Each row is where one point has got to under a steady rotation. How many ticks took it there?
The counts run from 0 to 412.
[ 19.2   0.1  -2.2  -0.7 -10.0  11.4  -5.6   0.3  17.7 -22.9  13.3  42.9
  11.0   9.5 -19.6  10.4  -7.9 -11.7  -3.0  -3.6  25.4  26.3  -8.0 -13.5
  11.2 -33.7   8.4  32.7  -3.4  10.0  -3.3  11.4  46.8  -3.2 -16.4  23.0
   7.6 -25.8 -14.7 -22.9  -5.4] => 408
[ 26.6   5.1 -24.3  -6.3 -20.1   9.6 -12.3  -7.0   3.9 -11.7  13.4  34.9
  -6.2  27.0 -22.3  10.6  20.7  -6.6  21.3  18.3  -7.4   5.4 -12.3  -2.5
 -14.8  -1.7   7.4  20.9   5.4  24.1 -18.1  19.4  46.8 -11.3   7.9  22.9
  -4.9 -19.0  -9.6 -29.4  -0.6] => 175
[ -1.6  13.2  17.5  -3.1   3.2 -16.1  -8.9 -14.1  13.9 -10.3  16.0  35.0
  22.7  13.9 -28.2 -15.4  16.3 -31.3 -12.8 -16.9   3.4   2.4 -37.1 -17.1
  15.2 -39.0  -1.0  29.9  -0.9  -1.2  12.5  22.9  29.2  -6.2  -2.8  27.5
  -2.0 -11.3 -10.7  -9.6 -20.2] => 219
[-17.8  10.2 -20.5  12.4  10.0   5.3  10.4  -5.5 -17.6 -22.8  11.1  45.0
  15.2  22.6 -35.6 -10.6   3.5 -17.3 -19.5   5.7  13.0   6.4 -20.0 -16.8
   9.6 -14.5  11.9  25.3   6.7   2.0  -1.6  21.5  31.7  -6.1  -5.9 -32.3
 -10.4 -30.7  -0.7  -0.5 -25.3] => 116
[ 10.7  18.2  13.4 -10.9 -28.9  -0.1 -15.8  -4.8 -20.1 -18.2   0.6  46.5
  18.8   4.7 -32.5  -7.1  41.1 -19.0  13.6   0.7   3.8   5.4  -6.9  -9.1
  25.1 -11.2   9.6   2.6 -10.8   5.6  11.7   9.6  18.7  20.9  -4.7  16.2
 -15.2 -32.1   6.8 -13.3 -20.7] => 16
[ 12.1  -1.0 -39.6   1.8  -9.3  14.8 -24.8   1.5  13.2  -4.0  12.6  23.8
   0.4  10.9 -15.8   7.8  34.4  -4.0  12.8  -7.4   2.4   9.1  -1.9 -31.9
  -4.1 -23.6   5.1  38.9  21.0  24.4  -4.9 -15.5  41.7  -7.0   2.2  -0.5
  17.9 -21.2 -14.5 -14.3  -6.2] => 156
[ -4.3  -1.6 -48.7   4.1 -11.8  15.6  -0.8  10.0 -10.1  -4.5  22.0  27.1
   3.6   8.3 -23.9   0.0  35.2  -4.6 -11.6   9.3  -6.7  -5.3  -5.7 -10.7
  -9.5 -13.8  13.1  21.8  37.0  19.6 -10.1  17.9  38.2  -9.8  17.9 -13.8
   9.9 -32.5  -6.6 -11.2 -12.4] => 364
[ 25.7  14.3 -20.9 -25.5  -8.0  -3.4  -0.4   1.1 -26.7   0.7  26.1  35.5
   9.7  38.1 -21.2  23.2  21.5 -18.9 -11.8  22.0  -3.9   0.2  -6.6   4.1
 -14.1  -8.3  -7.3  11.3  10.4  -7.0  11.1  21.5  25.3   6.5  -6.7   7.9
 -19.7 -39.5   0.9 -11.8 -12.4] => 85
[ 23.3   7.3 -37.5  -6.1  -8.4   5.2 -18.5 -13.2 -14.8  -0.9  -1.2  26.7
   5.0  32.5 -34.6   2.9  22.7 -12.9  16.4  11.7 -15.3  18.9 -27.7  -8.7
 -22.2  -5.1  -2.3  29.5  -2.3  20.3 -10.6  17.1  35.8 -18.7  12.3  11.4
 -11.5 -14.0 -12.1  -8.6  -2.6] => 174
[ 25.8 -10.6 -10.9  18.0 -18.3  21.2  -9.7  -5.3   7.1   9.4  15.6  24.9
   9.8   8.4 -31.9  17.4   5.0 -20.9   6.5  -3.3  -3.1  10.6 -38.5  -2.0
   2.8 -26.2  18.6  42.3   8.1  16.9  -0.9  11.4  25.2   9.7   3.1  -5.4
 -22.4 -20.1  -8.5 -13.6 -11.0] => 185
[ 15.6   1.7  -7.5 -24.4   1.1  -5.4  11.7  15.9 -23.7  -5.6  24.7  20.5
  29.8  23.2 -14.0   9.9  31.8  -9.5 -23.5  15.1 -18.8  20.8   6.4 -17.2
  23.4 -23.4 -10.7  16.2  12.6   0.0   2.0  -0.7  25.7   2.5  18.2  23.5
  26.2 -35.2  -3.8 -24.8 -23.1] => 57
[ 10.4   8.8 -12.6  -7.0 -22.6  15.8 -17.6   0.8  -7.2  10.6  17.1  -2.3
  19.1   9.7 -17.7  11.3  30.6 -30.8 -25.3  13.2 -17.5   2.9 -45.1 -13.7
  -9.7  -6.1  -5.0  17.6   5.7  13.9   5.7  13.2  24.2   7.7  33.7  -1.9
 -10.6 -27.1   3.3 -16.3 -28.9] => 275
[  6.9  18.3  -7.1 -21.6  -7.8  -4.5  14.4   3.2  -7.4 -32.3  13.1  42.5
  16.7  29.1 -25.2   4.8   3.9 -17.0 -24.0 -11.8  25.6   6.7  -2.4  14.4
   4.5 -31.8   7.2  13.3  -0.4  -3.5  -0.6  21.1  42.4 -11.9  -3.7 -16.0
   2.0 -39.1   7.6 -14.4  -2.1] => 110
[ 12.2  27.1  14.2 -22.8 -24.7  10.6 -30.8  -7.5  -3.1  -5.7   7.5  30.0
  13.3   5.7 -33.9 -18.8  31.6 -35.1 -11.7 -13.3  -3.9   5.4 -28.1 -27.4
  24.8 -24.5  -6.8 -11.3 -10.6   1.7  10.6   6.1  16.2   9.6  -8.5   4.8
 -11.1 -26.4   6.6 -16.8 -12.3] => 19
[ 11.1   1.1 -12.5 -19.0  -7.0  29.2  13.4  15.7 -20.4   6.6   7.4  16.5
  30.7   2.1 -21.4   3.1  39.9 -19.1 -25.1  21.9  -5.6  14.7  -8.6 -32.1
   6.8 -17.5   4.8  17.4  24.2   1.7  -0.8  -4.9  38.8   6.3  25.0  15.9
  16.2 -29.1  -9.9 -12.2 -19.2] => 54
[  4.8   4.8  21.1  -1.3   3.0 -17.0  -1.0  -9.3   5.3 -21.2  23.6  45.5
  27.6  11.0 -27.0  -6.0  24.9 -30.3 -12.5 -16.3  11.5   6.5  -9.4  -3.2
  16.4 -27.7  14.6  38.2   3.7  -4.5  13.7  23.3  29.0   5.1   1.5  38.6
  -0.6 -11.4 -12.3  -7.7 -10.7] => 220
[ 21.4  11.1 -33.2 -17.4   2.1  -7.1   2.8  -2.9 -21.5  13.4  13.7  34.4
  17.5  41.2  -4.6  19.2  32.0 -12.4 -16.7  29.8 -17.5   8.3 -23.7 -21.1
  -1.3 -14.1 -13.6  20.5   3.4  -6.9  -6.0  10.5   9.8  11.3  18.5  15.1
  -3.6 -19.9  -7.9 -16.4 -40.5] => 64
[ -5.3   5.9 -20.4  -2.9 -10.3  27.7  10.2  -1.6   2.6 -22.3  10.7  45.3
   3.0  26.3 -35.4   5.8  28.8  -7.5 -16.1  -6.3  19.3  -9.9  -6.1 -17.7
  24.9 -14.7  18.9   6.5  15.5   7.5 -10.2  -2.3  17.2   1.5 -11.4 -22.2
  13.2 -36.9  -9.8 -20.1  -6.8] => 123
[ -2.1   3.3  13.0   2.1  -7.8  24.3  -7.5 -17.4  21.5 -11.9   5.3  44.0
  -2.0  19.9 -51.0   8.0  14.9 -19.7  -7.6 -20.8  -0.5  -0.6 -19.6  -0.1
   8.6 -28.9  10.9  31.7  -8.8  18.2  18.9  -9.3  17.1  17.0   8.3  13.3
  -2.7 -18.6   0.3  -9.0 -12.9] => 209
[ 23.5   2.7 -12.3 -10.5  -6.7  17.1   9.1  13.0  -9.9  30.6  -1.5  21.3
  22.0  18.5 -10.1  16.2  21.0 -14.2 -19.1  28.2 -16.7   8.1  -6.5 -36.9
 -11.0 -35.9  -5.0  14.2  15.3   9.4   5.9   6.3  36.4  -1.2   1.6  -9.6
 -14.5 -37.7  -6.8  -9.7  -9.2] => 75
[ 11.6   8.5 -14.3  -2.2 -12.4  21.5  20.5   2.1   2.1   2.2  -6.4  33.8
   0.6  37.8 -19.1   5.0  14.6 -13.5 -25.1  25.2  -3.8   3.2  -7.9 -12.5
 -17.0 -17.6  -4.9  10.3  11.2  22.9  11.3  11.6  44.1  -2.7  -3.1 -23.3
 -17.0 -35.5   7.4  -8.1 -10.4] => 91
[ 48.3  -6.6 -24.2  -8.4  -8.5 -11.1  -4.8   7.7 -15.4  -7.0  17.7  23.1
  10.7  15.6 -21.1  25.3  23.4  -9.0  11.1 -11.6  -4.0  26.9  -6.5 -13.3
   7.1 -18.2   0.9  32.6  26.5  18.6 -15.1  18.0  32.8  -6.9  -5.3  17.3
   3.2 -18.9 -14.0 -23.4   2.0] => 163
[  2.5  18.0  -8.6  -1.7  -1.3   0.6   4.5   5.0 -22.2  10.5  -4.6  30.7
  25.8  19.8 -35.2   8.7  18.3 -21.2 -18.3  32.9 -28.4  14.7 -27.8  -9.9
  15.7 -18.9 -17.4   6.0  -5.8  11.5   4.4  23.3  21.0  -6.5  23.4   6.6
 -14.2 -27.1   2.2 -14.9 -19.4] => 284
[ -0.3 -11.6  14.9   8.2  -3.2   0.4   7.4 -13.5   5.8 -17.5  11.8  34.2
  23.5   2.0 -34.4 -10.0  31.1 -38.4 -11.5 -13.0  14.8   1.3  -9.1 -15.8
  10.3 -17.4  23.7  40.2  12.7   5.0   9.1  17.7  27.4  17.4   6.0  22.5
  -8.9 -14.5 -11.6   1.0 -19.9] => 221
[ -1.6   8.8   9.8  -8.0  -0.1  -4.0 -10.9 -23.2   0.6 -15.0  20.1  31.2
   9.0  13.0 -36.9 -24.1  34.8 -40.0  -7.9  -4.8   2.8  -8.2 -30.7 -28.2
  12.2 -15.3   2.1  15.1   4.1  -2.5   6.6  25.1  17.5  -3.1 -15.1  30.7
 -10.2 -16.1 -22.9  -4.3 -17.5] => 223
[  4.4  12.3   5.6   7.0  -1.5 -11.1   0.5  -9.0   5.1 -12.8  12.9  42.7
  15.3  30.7 -37.0  -0.2  -2.4 -13.2   0.4   3.7 -13.4  19.7 -26.4  16.0
   9.9 -23.1   2.0  29.0 -11.0  11.7   0.8  33.1  32.8 -15.6   5.8  29.4
  -6.2 -20.4  -7.9 -18.8  -5.1] => 199
[ 12.6   7.8 -37.9 -10.3   1.2  -1.6  -8.8  16.8 -27.9   4.2  15.5  15.9
  15.8  28.3 -16.7   3.4  18.3 -12.5 -10.5 -20.5  -2.1  11.8 -32.8 -13.4
  -2.0 -33.4   1.1  28.0  20.5  -0.4 -11.5  20.4  20.8  -5.1  14.1 -34.9
   2.6 -23.2  -1.4  -6.8 -20.2] => 357
[ -1.9   9.5   0.0 -11.5  10.8  -3.8  17.1   6.2 -14.7  -0.8   8.0  30.2
  28.7  10.4 -29.7  13.2   0.1 -30.1 -31.7  21.5   5.7  13.0 -22.7 -23.1
  12.0 -38.9 -25.3  22.2  -8.9   1.9  20.7  16.1  29.6  -4.4   3.8   2.2
 -19.8 -29.1   5.3  -6.3 -22.6] => 304
[ 19.1  -1.7  -7.6 -14.3 -16.8   3.2   4.1  13.3   1.7   2.5  39.0  23.1
   5.3  26.2  -9.6  38.8  17.2 -23.0 -27.5  21.0   2.9   4.7  -5.6  -8.2
  -8.1 -20.9  -2.3  14.6  18.5   1.7  22.5   4.5  32.5  10.2  -0.4   2.8
 -11.7 -43.6   2.7 -17.7 -13.7] => 82
[  8.9  11.1  -6.3 -17.3   0.6  16.7  21.4  -4.4  -7.7 -14.6  -5.0  46.7
   7.9  30.9 -35.3   7.5  23.3 -19.6 -22.3   5.1  12.7  -0.4  10.4 -17.6
   0.7 -19.7  -6.3  16.6   0.1  13.0  17.6 -18.3  23.6  20.7  -2.0  -9.6
  -7.6 -28.1   4.2  -7.6 -20.7] => 315
[ 15.3  21.4 -20.5 -10.8  -2.1  10.6 -20.5 -13.4  12.3 -18.2   3.2  47.4
  -2.4  23.7 -35.6   6.9  -3.2 -11.7  10.2  -4.0  15.2  28.7 -12.3 -11.2
  -0.8 -29.6  -3.7  24.7 -22.6  14.9  -4.3   1.2  36.0 -12.2 -11.0  24.0
   1.9 -20.6  -3.2 -18.7   0.1] => 403
[ 24.9  -6.3 -39.7   9.3   8.9   5.1   0.4   0.1  -1.1  -9.4   2.6  33.6
   5.5  25.6 -16.3  14.3  34.5 -13.9  -8.6 -12.3   7.9   7.9 -12.3 -25.4
  10.6 -13.1   4.3  36.0  21.8  26.5 -21.4  -1.5  18.5   5.3  -0.2 -12.8
  -0.6  -7.1 -16.1 -16.2 -23.1] => 148
[ 12.6   4.7 -25.7  15.5 -14.6  15.0 -12.6  -8.2  24.7   2.3   4.8  20.7
  -4.5  28.1 -30.9   3.5  14.1  -2.7  10.1   4.1 -22.6  29.6 -24.7 -15.4
  -7.1 -20.1   2.9  31.1   6.3  38.9   6.8  -0.7  47.5 -10.1   4.2  -1.1
  -4.3 -28.4  -4.0 -11.7  -8.4] => 177
[  7.7  24.9 -21.9 -19.9  -6.6   2.5  -0.5  -6.4 -11.3   1.3  16.4  20.0
   1.2  47.1 -29.5  13.3  14.0 -16.0 -15.3  21.5 -13.2  11.4 -23.0  -7.4
 -18.3 -19.7 -21.2   8.2  -1.4   9.6  15.8  12.6  38.0  -7.8  -2.5 -12.9
 -11.5 -41.0   9.4  -4.0 -12.2] => 88
[ 29.3   9.1  -5.6 -21.2 -12.9 -14.6   0.6  23.2  -6.7  15.6  23.7  32.9
  19.0  21.8  -1.1  25.1  13.0  -6.0 -10.9  24.3 -13.2   9.3  -7.4 -12.2
   1.0 -41.2  -8.6  10.9   9.6   0.6  13.0  13.0  32.7  -0.9 -11.4  20.0
   0.7 -32.2   0.1 -25.4 -10.7] => 77
[ -2.0  24.4 -46.7  -4.6   2.1   0.2 -32.7   4.6  -3.2   3.0  18.7  28.2
  -1.1  11.7 -33.0  25.8  10.8 -19.4   2.2  -8.5   9.0  12.7 -18.8 -14.1
 -10.2 -35.5 -11.9  20.1  -4.8   7.6  -4.1  21.5  33.6 -19.3  13.6   5.8
   0.0 -25.7   9.9  -9.7   1.4] => 382
[  0.5   5.2  -7.7  -7.3 -24.7  27.9  -4.7   4.9   6.9 -15.3  33.3  32.7
  -0.8  23.1 -31.8  18.4   9.7 -19.3 -19.5   4.1  15.6  -0.5 -20.8  -7.3
   5.1 -27.0   6.2  11.8  13.8   8.4  18.8  -5.2  31.7  10.8 -19.3 -37.5
  -7.1 -47.8   6.8 -12.8  -7.9] => 103
[ -2.9  11.3 -38.4   2.8  -5.8  -5.1  -3.8  10.8 -16.7 -11.3  20.6  44.7
   2.1  22.5 -31.2  14.5  30.1   8.4   9.4   5.3 -12.8  10.7  10.1   2.0
   7.4 -25.6   4.1  14.6  19.5  13.1 -13.5  15.8  31.9 -16.3  21.0   0.4
  15.3 -32.6  -1.0 -15.0  -6.2] => 367
[ 20.0  17.3 -11.4 -25.7  -8.1  -4.3  -8.2  17.1 -12.2  17.3   3.4  39.0
  22.4  30.1  -8.1  19.3  22.9  -1.6  -1.3  27.4 -11.9  19.7   9.7 -12.6
  -2.7 -43.2 -11.8  10.6   1.1  -0.5  10.9   0.0  36.8  -4.7   8.7  12.3
   3.1 -32.8   1.4 -12.5  -9.9] => 73
[ 30.5   9.7 -30.0 -26.3 -15.2  -4.9 -10.3  20.7 -10.8   0.8  20.7  27.8
  19.6  26.7 -10.9  -1.1  30.4  -6.1  -4.4 -15.3  -8.8  -2.2 -21.4 -10.9
  15.1 -30.8   6.1   9.2  19.8  -8.2 -28.5  14.6  18.5 -17.1  -5.6 -15.3
  15.8 -34.8 -15.4 -23.3  -9.1] => 354
[ 19.1  13.2  16.9 -12.3 -17.3  19.5  -3.7  -9.5  22.4 -12.0  -1.0  43.9
  11.7  20.8 -39.4  -1.9  20.8 -25.0 -13.0 -20.6  14.1 -13.4 -16.1  -5.8
   7.8 -24.9  16.1  14.8  -2.0   8.4  -5.4   9.4  23.0   4.8   4.2  30.6
  -0.1 -12.8 -11.6 -26.2  -3.4] => 212
[ 14.6  27.5  15.3 -13.5 -20.6 -13.9  -9.4  -5.3   7.4 -15.9  10.9  25.0
   2.0  29.9 -42.3 -11.2  32.5 -34.4 -22.3 -10.7 -15.3  -5.0 -23.2  -3.4
  -1.4 -18.0 -10.0  -3.3  -7.0  12.9   4.5  27.8  26.6  -0.6   1.4  19.8
 -21.1 -19.2   1.0 -18.5 -10.9] => 3
[  9.0   7.4  -5.7 -13.6 -18.7  30.7  11.6   2.3  -2.4 -12.3  11.6  30.3
  10.5  21.4 -34.0  11.4  13.3 -29.3 -30.9  -3.4  18.5  -1.4 -15.8   0.8
 -11.9 -22.8  16.8  10.1  13.9   6.4   1.7   3.1  35.8   1.2  -5.0 -33.4
  -7.3 -40.3  -1.2 -20.3   3.2] => 107
